One turning vector, and how many steps it has turned:
The counts run from 0 to 57.
[ 0.57 -0.54 -0.60  0.76 -0.12  3.22  1.85  2.61 -2.06 -1.60 -0.38 -1.39
 -4.61  2.41 -1.00  2.86  0.98 -4.34 -3.47  1.55  0.89  1.40  2.15 -0.80
  3.33  1.97  0.53  0.80 -0.18 -0.42 -1.02 -1.59 -1.40] | 20
[ 1.77  2.62  2.52  0.45  0.43  3.16 -0.74  3.64 -3.06 -3.97 -0.38  0.13
 -4.03  0.31  0.53  1.18  1.35 -1.07 -2.06 -1.81 -0.53  0.97  1.07  2.54
 -0.23  0.33  2.25 -2.88  0.42  0.18 -2.71  1.58 -3.12] | 41
[ 2.00  2.54  2.00  0.93  0.47  2.98 -0.22  2.99 -3.43 -3.52  0.34 -0.03
 -3.75 -0.63  0.74  1.18  1.20 -1.08 -2.05 -2.10 -0.26 -1.34  1.04  1.84
 -0.83 -0.25  3.15 -2.20  0.73  0.77 -3.74  2.19 -2.94] | 39
[ 1.67 -0.21 -2.09  0.39 -0.09  2.58 -0.71 -2.08 -0.75 -0.23 -0.23  0.16
 -2.51  1.10  0.40  4.30 -0.45 -4.63 -1.88  1.10  2.79  0.29  1.52 -3.21
 -0.16  0.88  3.59 -0.41  2.37  0.66 -3.39 -1.39 -1.24] | 27
[ 2.16 -1.45  1.39  1.64  1.04  0.82  1.62  2.54 -3.69  0.20  0.38 -3.81
 -4.42 -2.41 -0.36  0.11 -0.49 -3.70 -2.10  0.61 -1.16 -3.31  0.18 -0.51
  1.92  1.33  0.09  3.29  0.17 -0.35 -2.69 -2.44 -0.94] | 13
[ 0.41 -0.77 -1.02  0.77 -0.10  3.72  0.89  0.51 -1.07 -1.53 -0.06 -0.55
 -3.78  3.10 -0.87  3.48  0.31 -4.45 -3.13  1.83  1.74  1.72  1.92 -1.65
  2.70  3.01  0.94  0.11  0.56 -0.45 -1.70 -1.68 -0.95] | 22
[ 0.68 -0.77 -1.88 -0.30  0.15  3.36 -0.06 -1.15 -0.66 -0.64 -0.73  0.41
 -3.44  2.55 -0.03  3.42  0.04 -5.08 -2.28  1.33  2.68  1.05  2.23 -3.44
  1.18  1.75  2.68 -0.98  1.71  0.02 -2.62 -1.41 -0.98] | 25
[ 0.24 -3.23 -2.33  0.18 -0.28  0.25  2.02 -2.10  0.84  3.68 -0.25 -1.01
 -0.86  0.85 -1.31  2.47 -1.23 -3.56 -0.83  2.88  1.70 -0.82  0.17 -3.36
  2.28  2.35 -0.77  3.50  0.47 -0.47 -0.06 -3.81  1.69] | 2
[ 0.56  3.06 -0.87 -0.81 -0.13  1.84 -2.21 -2.56  0.40 -0.53 -0.57  3.73
  1.06  0.44  1.12  2.59  0.28  0.48  1.23 -2.05  2.51 -0.57  0.11  0.01
 -3.88 -1.68  3.84 -3.74  2.28  1.45 -1.77  2.94 -1.17] | 54
[ 1.19 -2.68  0.00  1.29  1.11  0.10  1.32 -0.08 -2.39  2.59  0.30 -2.77
 -1.53 -2.66 -0.44  0.93 -1.48 -3.50 -0.63  1.37  0.48 -3.59 -0.60 -2.99
  0.64  0.60  0.94  4.22  1.31 -0.02 -2.47 -3.00  0.32] | 8
[ 1.24 -2.90 -1.37  0.62  0.78 -0.15  1.33 -0.90 -0.95  3.60 -0.70 -2.70
 -1.33 -1.83 -0.56  2.02 -1.75 -4.35 -0.23  1.58  0.98 -2.77 -0.44 -3.32
  0.22  1.75  0.37  4.08  1.45 -0.20 -1.84 -3.32  1.22] | 6
[-0.45 -3.16 -1.77  0.50 -0.37  0.50  2.00 -1.94  1.27  3.32  0.05 -1.08
 -0.97  0.93 -1.45  2.47 -0.52 -3.71 -0.45  3.19  1.62 -0.71  0.43 -3.31
  2.11  2.39 -2.24  3.47  0.58 -0.82  0.67 -3.69  1.81] | 1
[ 0.63  2.74 -0.65 -0.70 -0.51  2.27 -1.54 -2.48  0.68 -0.35 -0.63  3.81
  1.20  0.78  1.47  2.96  0.64  0.53  1.10 -2.60  3.27  0.22  0.36 -0.09
 -3.23 -0.82  3.55 -3.88  2.02  1.13 -1.52  2.17 -1.60] | 53
[ 1.20 -0.30 -1.99 -0.01  0.91  2.82 -0.44 -2.00 -0.90 -0.26 -0.90  0.50
 -2.37  0.62  0.46  3.98 -0.52 -4.31 -1.22  0.90  2.87 -0.07  1.56 -3.58
 -0.20  0.42  3.96 -0.72  2.68  0.40 -3.60 -1.67 -0.80] | 28
[ 0.37  2.45 -1.03 -0.86 -0.70  3.33 -1.57 -1.00  1.00 -1.70 -0.32  3.13
 -0.94  3.02  0.48  3.23  1.90 -0.63 -0.06 -0.79  2.60  2.81  1.55  0.20
 -1.23 -0.32  2.69 -4.23  1.39  0.92 -1.40  2.71 -1.83] | 49
[ 1.26 -0.78  0.90  0.90  0.02  2.41  2.52  3.52 -2.79 -2.01  0.39 -2.81
 -5.08  0.99 -0.93  1.41  0.54 -3.92 -3.05  0.98 -0.62 -0.29  1.07 -0.19
  3.39  1.89 -0.57  1.80  0.26 -1.01 -1.77 -1.94 -1.19] | 17
[-0.34  2.46 -0.89 -0.54 -1.01  4.17 -1.41 -0.83  0.40 -2.58 -0.62  3.88
 -1.19  3.67  0.04  3.07  1.73 -0.78 -1.25 -0.85  2.59  3.14  2.02  0.58
 -0.52 -0.13  2.31 -4.12  1.19  0.56 -1.22  1.96 -1.96] | 48
[ 1.07  3.22 -0.58 -0.33  0.37  1.72 -2.43 -2.86  0.21 -0.19 -0.61  3.20
  1.06 -0.94  1.49  2.56 -0.13  1.02  1.49 -2.04  2.65 -0.89 -0.03  0.55
 -4.02 -1.51  3.63 -3.22  2.51  1.50 -1.94  3.10 -1.29] | 55
[ 2.44 -2.07  1.17  1.69  1.44  0.49  1.99  1.42 -3.12  0.78  0.02 -3.84
 -2.86 -3.16 -0.76  0.32 -1.10 -3.36 -1.28  0.50 -0.71 -3.26 -0.49 -1.56
  1.27  1.05  0.58  3.20  0.81 -0.50 -3.05 -2.57 -0.72] | 11
[ 0.96 -0.95  0.38  0.87  0.29  2.84  1.80  2.48 -1.64 -1.79  0.31 -1.76
 -5.16  2.03 -1.04  1.50  0.68 -4.65 -3.43  1.15  0.09  0.97  1.75 -0.08
  3.68  1.75 -0.24  0.89 -0.30 -0.78 -1.24 -1.69 -1.60] | 19
[ 0.49  2.29 -0.75 -0.77 -0.69  3.55 -0.61 -0.03  0.04 -3.30 -0.18  3.18
 -1.87  3.06  0.16  2.91  2.28 -0.58 -1.62 -0.76  2.47  2.65  2.17  1.22
  0.20 -0.12  2.31 -3.54  0.27  0.60 -1.20  2.52 -1.80] | 47
[ 2.22  1.90  0.94  1.30  0.95  2.21 -0.62  1.21 -3.38 -2.11  0.04 -1.13
 -3.13 -2.49  1.16  1.57 -0.58 -2.89 -1.14 -1.68  0.41 -2.75  0.52 -0.13
 -1.34 -0.52  4.58 -0.99  2.29  1.22 -4.91  0.49 -2.39] | 35
[ 0.00  2.24 -1.46 -0.82 -0.20  3.01 -1.79 -2.09  1.12 -1.93 -0.80  3.75
 -0.10  2.40  0.68  3.26  1.34 -0.42 -0.57 -0.73  3.19  2.36  1.38  0.45
 -1.90 -0.07  2.98 -3.96  1.73  1.05 -0.77  2.22 -1.18] | 50
[ 1.80  2.62  1.55  1.05  0.33  3.04 -0.01  2.65 -2.40 -4.53  0.06  0.51
 -3.27  1.12  0.27  1.40  1.47 -1.32 -2.34 -1.65  0.14  1.22  1.43  2.51
  0.47 -0.38  1.99 -3.08 -0.02  0.48 -2.12  2.48 -2.31] | 42
[ 0.49  2.36 -1.70 -0.51 -0.29  3.14 -1.91 -2.61  1.07 -1.39 -0.44  3.94
  0.10  2.29  0.69  3.76  1.46 -0.18  0.05 -1.46  2.68  1.60  0.67 -0.03
 -2.42 -0.67  2.99 -4.20  2.20  1.52 -1.93  2.13 -1.70] | 51
[ 1.63 -0.87  0.64  1.23  0.38  2.66  1.92  2.88 -2.70 -1.74  0.45 -2.21
 -4.81  1.47 -0.43  1.35  1.10 -4.23 -3.59  1.53 -0.02  0.16  1.65 -0.27
  3.43  2.14 -0.13  1.88  0.03 -0.90 -1.64 -1.53 -1.44] | 18
[ 1.58 -0.40 -1.64  0.75  0.86  2.46 -0.66 -1.50 -1.70  0.45 -0.27  0.25
 -1.53 -0.82  0.71  3.23 -0.78 -4.04 -1.01  0.24  2.75 -1.11  0.65 -3.23
 -1.72  0.52  4.75 -0.85  3.04  0.77 -3.99 -1.43 -1.28] | 30
[ 0.78 -0.63 -1.99  0.54  0.67  2.73  0.02 -1.20 -0.91 -0.58  0.05  0.31
 -2.95  2.00 -0.32  4.13 -0.39 -4.80 -1.77  1.02  3.16  0.23  2.41 -3.13
  0.34  1.34  2.82 -0.53  2.04  0.49 -2.38 -2.01 -1.00] | 26
[ 2.10 -1.88  0.42  1.40  1.02  0.11  1.38  1.01 -3.11  1.68  0.27 -3.53
 -2.14 -3.41  0.02  0.87 -1.36 -3.96 -1.45  0.84 -0.12 -3.85 -0.47 -1.95
  0.89  1.26  0.62  3.91  0.96 -0.45 -3.03 -3.23 -0.24] | 10
[ 3.00  2.42  1.45  0.55  0.69  2.49 -1.15  2.30 -3.84 -2.99 -0.14 -0.76
 -2.99 -1.52  0.72  1.08  0.08 -1.34 -1.74 -2.18  0.60 -1.84  0.07  1.18
 -1.11 -0.45  3.58 -1.62  1.53  0.94 -4.51  1.35 -2.21] | 37
[ 0.62 -2.81 -1.25  1.21  0.44  0.03  0.72 -2.20 -0.51  4.35 -0.12 -2.04
 -1.37 -0.91 -0.84  2.12 -1.83 -3.59 -0.44  2.05  1.70 -2.62 -0.18 -3.44
  0.80  1.89 -0.03  3.96  1.81 -0.84 -1.43 -4.24  0.89] | 5
[ 0.72 -0.62 -2.16  0.49  0.32  3.17  0.28 -0.26 -1.05 -1.10 -0.76  0.25
 -3.74  2.76 -0.76  3.85  0.83 -4.62 -2.12  1.68  2.61  1.03  2.08 -2.95
  1.83  1.88  1.84 -0.45  0.58 -0.26 -2.09 -1.60 -1.48] | 24
[ 0.37  2.62 -0.20 -0.50 -0.72  4.19 -0.80  0.31  0.08 -3.18  0.06  2.47
 -2.10  3.40  0.26  2.93  2.47 -1.27 -1.96 -0.82  2.41  2.82  2.37  0.75
  0.51  0.64  1.86 -4.02  0.61  0.60 -1.22  2.57 -2.79] | 46
